One turning vector, and how many steps it has turned:
The counts run from 0 to 716.
[-38  10  10   7  13   8  14 -12 -10  10 -14  -9 -18  -2  11  -2  -5 -10
  -9  19   8  12  -8   6  12  37   4   2  -2   0 -20  15  19   4   2   4
  -9  31  13  15  -3  -5  12  22   8  14   3 -15  -9  -9 -29  11  -5   3
   9  27  -2   9   6 -20   5] | 138
[-24 -13 -18 -16   8  10  23   0  -3  15   3 -22 -10  18   7 -12  11   1
  -1   8   4   2  -1  -4  32  27  -6  16   4  13 -17   8   4  11  -3   3
  -5   8  20  16   6  29  14  28 -12   3  14 -32  -2  -6   1   2 -15  13
   2  17  14 -18   2 -11  15] | 665
[-27  28  -8  -5   1  30  16  -9  13   9 -12 -17 -19   1   7 -13  11  14
   2  13   6  27 -12  -2  16  22  10   8   8  13 -15   6  27  -4  12  -5
   8  32  24   2   1   2   5   9  28  21  -8  -3 -12 -16  -8   2 -15  -2
   4   2   1  15  -4 -19  -7] | 455
[ -6   4  -1  -2  15   9   1 -14 -11  15 -11   4   4   7  22 -32  -3   5
  19   7  -7  17 -25 -10  20  14  -3   5  19  24 -24  15  20   6  -5  10
 -11  28   3  17 -10  -8  19  24   4  17   6 -17   9 -28  -4  24  -7   4
  10  16  10  -3  -3 -11   5] | 174
[-32  14   7   5   1  -2  26   3 -12  11   8 -27  -8  17   3   0  -8   1
  -7   3   8  10 -25  -1  11  40   4   0  -9  -4 -21  11   9  -4  17 -10
  -1  13   0  35   8  18  18  11  -1  13  23   6 -27   1  -7  -4 -15  17
   1  21   2   2   0 -11   2] | 372
[-22  16  12 -11  18  -2  31  -7   3  24   2 -10  -2  12  13 -33  -2   2
  10  16   2   6 -24 -13  27  12   1  14 -16  27  -9  13   8  -8  16   1
 -15  19   2  21   3  -6  30   9   0  17  27   0  -7   1   3   6 -23  15
   1   4  -3  -6  -3 -14  -4] | 233
[-24   0  -5   6   5  -1  35 -14 -17  11   8 -15  -3  22  17 -12   1   0
   0  -2   3  16 -13 -10  27  15  -8  10  -9  10 -24   2  -3   1   6   9
 -13   7   4   7  -3  26  24  23 -14  -1  23 -25   4  -8  10   7 -11  25
   0  23  -2 -15  -2 -13  12] | 55
[-14  11 -28  -2 -14  32  20  -2   2   2 -24 -17 -11 -14   9 -11  -8  -4
  13 -17   0  15 -36   7   8  23   1  10  18  14  -8  20   7 -10  23   4
  22  14  -6   2  -5   7   9  26  20  15  -3   6   1  -2  -4   6 -11 -22
   0  12  -4   2 -12 -17  -5] | 223
[-19   7 -27  -2  11  31  29  -9   3   8   5  -1  -4 -10  16  -1  13  -7
  -7  19  11  -1 -14   3  28  24   7  21   8  10  -6  11  15 -15   5  16
  10  20  29 -14 -13   2   6  23  -4   7  -9 -21   9  -3 -18  14  -9 -12
   8   8  -4   2   0 -27  10] | 63
[-25  20 -18  10  -5  22  27  -5  -3  -7   1 -12 -25   8   7  12  -4 -30
  -3   4  20   9 -36   8  15  22   5   9  10  11  -6  -9  13   5   6   1
   9  28   3   4 -17   7   2  23   2  26   9  -6  12 -11  -4   8  -9  -9
  -5  17 -19   6  -5 -11   1] | 4
[-16  11 -17   3  -6  13  14  -3  10   5 -19 -10   6   1  25 -20  -3   6
  18  -9 -14  26 -23 -10  28  -2   6  27   9  26   4  33  -7  -1  22   3
   9  11   9  11  -8   6  -7  13   6  19  26 -12 -12   6   0   9   3   6
  -6  12   4 -10  -5 -20   7] | 262
[-11 -13 -18 -12  -1  10  -3 -13   0   2 -16 -14 -15   1  15 -22 -13  -8
  20  -5 -17  11 -21 -15  14   4   1   1  19  26 -12  27   7  17   7  21
   0  11  -9  16  10   3  16  31   4  21  10 -20   2 -18  12  16 -11  -6
  11  26   6 -11  -6 -15   9] | 681
[-15   5 -22   4  -9  18  35  -3   0   3   3 -28   0  16  19  -2  -6 -13
   3 -12   3  11 -17 -16  20  11  -8  30   2  17   2   4   3   9   7  -8
   7   6  12  16   3  26 -12  22  -9  19  32 -17  -9   5  11  10 -10   6
  -3   5   4 -22 -15 -18  11] | 478
[-23  13 -13   7   3  16   5   7  11  -1 -12   7   3  17  14 -14  -3 -18
  20   8   4   7 -26  -5  15  17  18  13   9  23  -7  25   5  13   0   4
 -12  34   9  12 -12  -6   2  12  -1  33   6 -23 -11  -3  -8   9  -6  -6
   2  13  19   1   3 -28  -1] | 218
[-21  10 -18  -9  15  29  13  -1  -4  -1  13 -24  -2   3  12   9  15  14
 -11  20   1  -2 -23   4  32  29   3   3   4   8 -18  -1  17  -9  18  -9
  13  15  18  21  28  21   1  23   4  17  10   5 -19  -8 -15   1 -20   7
   6  -4   2  -9  -4 -13  14] | 21
[-21  24 -13  -2   1  22  17  -4   8   6 -21  -4 -13  10  14 -12   8  10
   9  10  10  32 -11  -6  32  21  11  13   7  15 -21  13  17  -1   8  -3
   6  32  23 -10   0   3   7   8  15  17  -5  -8  -8 -21 -17  -8 -11  -1
  -9   7   3  11  -6 -17  -5] | 454
[ -9  11 -10 -13  18   8  20 -24 -16  -2  21 -12 -10   3  17  -8  17  11
  -6  21   6  -1 -29  -5  40  18  -6   2  12   5 -12   5  20   0  26  10
  22   8  18  18  14  18  12  15   1  12  15  -1 -12 -35 -11  16   0  14
  -6   7   0  -7  -7  -3   0] | 527
[-13   1 -28  -2  -1  25   8  12   3   2 -12  -1   2   5  11 -12  -5 -14
  15  -4  -5   4 -16 -11  14  13   5  21  30  25  -1  36   8  11  10  12
   8   6  18  13  -7   0 -12  22  10  23  12 -27   1  -4   3  25  -1 -23
  10  14  19  -2 -10 -22  -1] | 537
[-15  15 -10  16 -15  11  39  -8  -4   9   6 -28 -10  -3  11  -4  -3 -10
  -4 -11  13  20 -42   6  17  31   5  18  -4  -1  -7   7   7 -20  19 -14
   4  18   2  -8  -5  10  15  12   5  15   8   1 -15  -1  -6   2 -10  -2
 -13   6  -8   7  -6 -23   3] | 514
[-24  25  -5  13 -12  14  39 -12   1  17   7 -32  -1  -9   5  -4   1   1
  -7  -4  14  12 -36   2   4  32   4  14  -4   1  -6   0  18 -22  22 -14
   6  16   9   6  -4  14  10  15   8  13  14   9 -22  11  -2   8 -16   2
   5   7  -8   3  -9 -28  -1] | 515
[-33  10  -1   7  -9  28  34  -2  -3   3 -39  -6   4  17  20  -9 -14  -3
  10 -11 -14  16 -16 -10  18   8  -1  14  -3  24 -15  19   4  -4  16  -1
   0  12  -1  18  -4  -1   1  20   3  14  12 -12  -4  -1   8   4  -1  13
  16  16 -10 -18   5 -19 -15] | 86
[-24  -1 -11   8   2   9  17  -4   7   6 -11 -12   7  18   5 -25  -4   0
  24 -14 -14  18 -16  -6  17   2  11   6   3  26 -17  32 -13   9  18  23
   0  13 -10  14  -6   0  17  11   1  10   9 -18 -12   6   8   8  -6  22
  12  24   5 -12  10 -27  -8] | 405
[-11  17 -21  22 -12   7   2  -6 -10   5 -11 -15  10  -8  16  -2 -11  -4
  12  -9  -4  28 -23  -8  -3  28  13   6  15   7 -13  24  12   1   1   0
   0  27   8  -3   1   8   5  27   1  23  -2 -12 -24  -3  -6  25  -8 -19
  16  19  13  11  -6 -35  22] | 358
[-14  12   1  -6  26  -1  31  -7  -1  18  -1  -1 -10  12  26 -26  -5  -2
   6  18   9  10 -27 -11  36  16  -3  17 -18  30  -9  16  -1  -5  14   8
 -15  23   6   4   1  -7  24  15   5  13  24  -4   3   1  -5  -1 -23   4
  -5   9  -1  -3  -4 -12   4] | 234
[ -5   7 -12  -8   9   7  24 -15   0  10  -4 -40 -16 -12   1  -1  -8 -20
  -2   3   9  20  -5  -7  11  34  -5   3  12   3   0   0  26  12  16   9
   6  20  16   5   3   3   6  31   5  10   7   0 -13  -2 -14  28 -23 -15
   8  12 -20   9 -19 -21  12] | 283
[-32  11 -16  14   1  25  25  13   3  14 -20 -15  -6  10   8   1 -22  -6
  -5  -2  -2  14 -11  -1  13  38  -1   7 -10  10 -15  23  -2  -3  16  -9
   1  15   2  14  -2  -3   3  28   7  13  16  -1 -13  21 -14  -2 -27  -9
  11  15   3   1  -4 -19   4] | 692
[-32   9 -18   5   5  32  29  -4  10  -4   5 -18 -13  -3  -1  -3   0 -18
 -12  13   3  -6 -27  10  23  22  -3   4   9  15   6  10   9  -3  27  10
  23   9   9  19 -16   1  -8  24   6  19  17  -2   2  13  -6  19  -7   4
   5   7 -16  -7  -6 -13 -18] | 615
[-19   2   1 -11   1 -13  14 -12 -24  15  17 -21 -28   0  15  -1  -1 -15
   2  12   9   5 -27 -21  -1  24   5   3   7  -3 -12  13  14   8   6  13
  -7   8   7  25   7  19  24  24  -1  20  22 -19  -7 -17   3  12 -12  -4
  10  32   1   5  -7 -14  22] | 606
[-32 -14 -21   2  -5  19   5   4   3   4   8  -8   9  14   0 -15  -4  -6
  10   5 -14 -16 -25  -7  24  12   0   7  15  19 -11  18  -8   1  -4  13
 -10  12   1  22  -7  10  30  31 -12  13  12 -19  -3 -12  13  20 -12   6
   8  16  18 -21  -7 -27  -2] | 114
[-15  12  -9 -16  20  15  22  -1  -9   6  -6   6   3  23  16  -6   2   5
  23   1  -9  16 -11 -21  23   4  -2  14   1  36 -24  20   2   5  22  27
   0   4   4  22   4   4  14  18  12   3  21 -14  12  -4   2   4 -14   1
  21  25   1  -7  -1 -12   4] | 130
[ -2  19 -24  -1  -8  16  23 -13  -7   8  -7  -4  -2   6  26  -9  -7  17
   8  -8   5  20  -8 -31  15   0   3  17  14  17  -7  30  17   9  11  19
  20   6  19  -5   5  12 -13  14   7  12   6 -23 -24 -24   4  22  -6  -4
   8  16  14  -1 -12 -16  -6] | 28
[-12  -3 -36 -13   7  29  12 -17  20  -6  -1 -29   8  -6   0   6   6   2
  17  -7   4  11 -22  10  26  16  -1   8  11  25 -11   5  -2   8  16  15
  22  18  -2  11   1  18   6  28  -3   6   1   3  -5  15 -12   0 -21   1
   6  12  -6  -9  -4 -31  14] | 442
[-14   6  -5  -6  10   2  -1   4 -17  -9 -14   2  -3  15  24 -15  -7  -8
  19   5  -8  15 -40  -5  32  15   8   4  21  19 -10  28  -5  12  21  13
   4  17  -7  29   0  -5  18   6   2  25  22  -2  -2 -23 -12   7   6   6
  -6  22   0  -7  -5  -7   5] | 684
[-29   3 -19  -2  -5  27  -1   9  -1   0  -8 -10   7   3  14  10  -4  -5
   2  16 -15  -9 -32  -3  14  24  13  -1  16  11 -12  15   1  -5   0   9
   2  19   4  34   4   9   7  31 -17  27  10  -6 -13   1  -4   6  -4  10
  17  19  10 -16   1 -20  22] | 257
[-25   3  -6   6   3  -5  25 -15 -17   0  -8 -14 -22   4  17  -7 -11  -1
  -2  -2   6  24 -33   7  24  23 -10   3  -8   5 -20  13  -6   3  16   1
   3  15 -17  14   2  17  27  26   6   9  20   6  -6 -12 -13  -9 -12   8
 -15  26  -7  -6  -8 -10  14] | 370
[-30  -5  -6   6   6  14  28  -3  -1   3   1 -17  -5   2   1 -24   4  -3
  -1   6  -5   3 -32  17  42  32 -13  14  -1   5 -12   3   2 -10  20 -10
  -4  14   9   7  -3  10  35  24   7   0  17  -1   6  -4  -4   2  -9   2
 -14   4  -2  -7  -5 -18  -6] | 194
[-15   8 -17 -19  -5   9  16   2   5  -5 -15 -16 -18   9  -2 -18  -7  -9
  31  -3  -5  24 -29  -3  30  11   2  10  16  21  -8  10  -7   3  21  17
   5  17 -13  12  -8   4  31  16   6  11  17   9  18  -8   3  -1  -6  -7
  -8  19 -16  -5 -16 -16   0] | 366
[-26  15  -7   2  -6  14  38   1   3  30   3 -24 -12  20  15  -3   0  -5
  -3   5  17  12 -17 -14   5  28  10  13 -14  15 -12   8   8   0  -3   1
 -14  21  10   9  -3  15  10  10 -10  22  11 -23 -15   8  13  -4 -24  13
  10  14   2  -4   2 -23   7] | 375
[-17  12   4  -5  -7  16  52  -8 -15   9  -7  -7   4  15   9 -17  -4   2
  11  -7  -4   8 -22 -13  24  11 -14  17   7   7 -19   4  15 -14  30   5
   5  -1   5  14  -4   2  23   9   5  -1  16  -2  -4 -22   6  17  -2  15
   6   7 -15 -13 -12 -11 -26] | 699
[-32   3 -11  -1  15  24  -2 -14   3 -13  -6   1  -2   9  -6  -9   5   0
  17  12  -9   5 -18  11  25  18   0 -10  20  17 -26   8  15  11  11  28
   8  26   0  24  -8  -5  20  27   9  11  -9  -3   7 -24 -16  12  -7   5
  10  24  -6   4  -2 -22 -14] | 34
[-14  15  -4 -17   8  13  24  -9  -3  15   4 -10   1  10   3 -11   5   5
  18   0  22  10 -47   2   6  34  -7  15   4  22 -23   0  16  -8  12 -12
   2  27  -4  17   2  11  21  10  18  20   3   7   4  -6  -7  -9 -23  -2
  -2   6   7   7  -1 -11   0] | 411
[-21 -19 -27   0 -10  18   6  -4   0   4  -1  -4  -1  10  14 -20  -9 -10
   7   3   0 -14 -35  -6  26   6  -3  10  12  23  -9  21  -9   3  -6  12
  -2  14  -4   8   1  12  22  27  -8  21   7 -19   0 -16  13  10 -12   5
   0  11  19 -25  -4 -17   6] | 115
[-20  11 -14 -14  -3   9  15  -5  11  11  13 -33 -25 -14   3 -12   6 -14
  -7  23  12   6 -36   2  16  36  16  -2  15  -1  -1   6   9  -9   7  11
   1  19   5  22 -14   7  24  12  -7  25  11   4  -4   8  -6   5 -13   4
  -6  12  -9   6  -7 -18   9] | 471
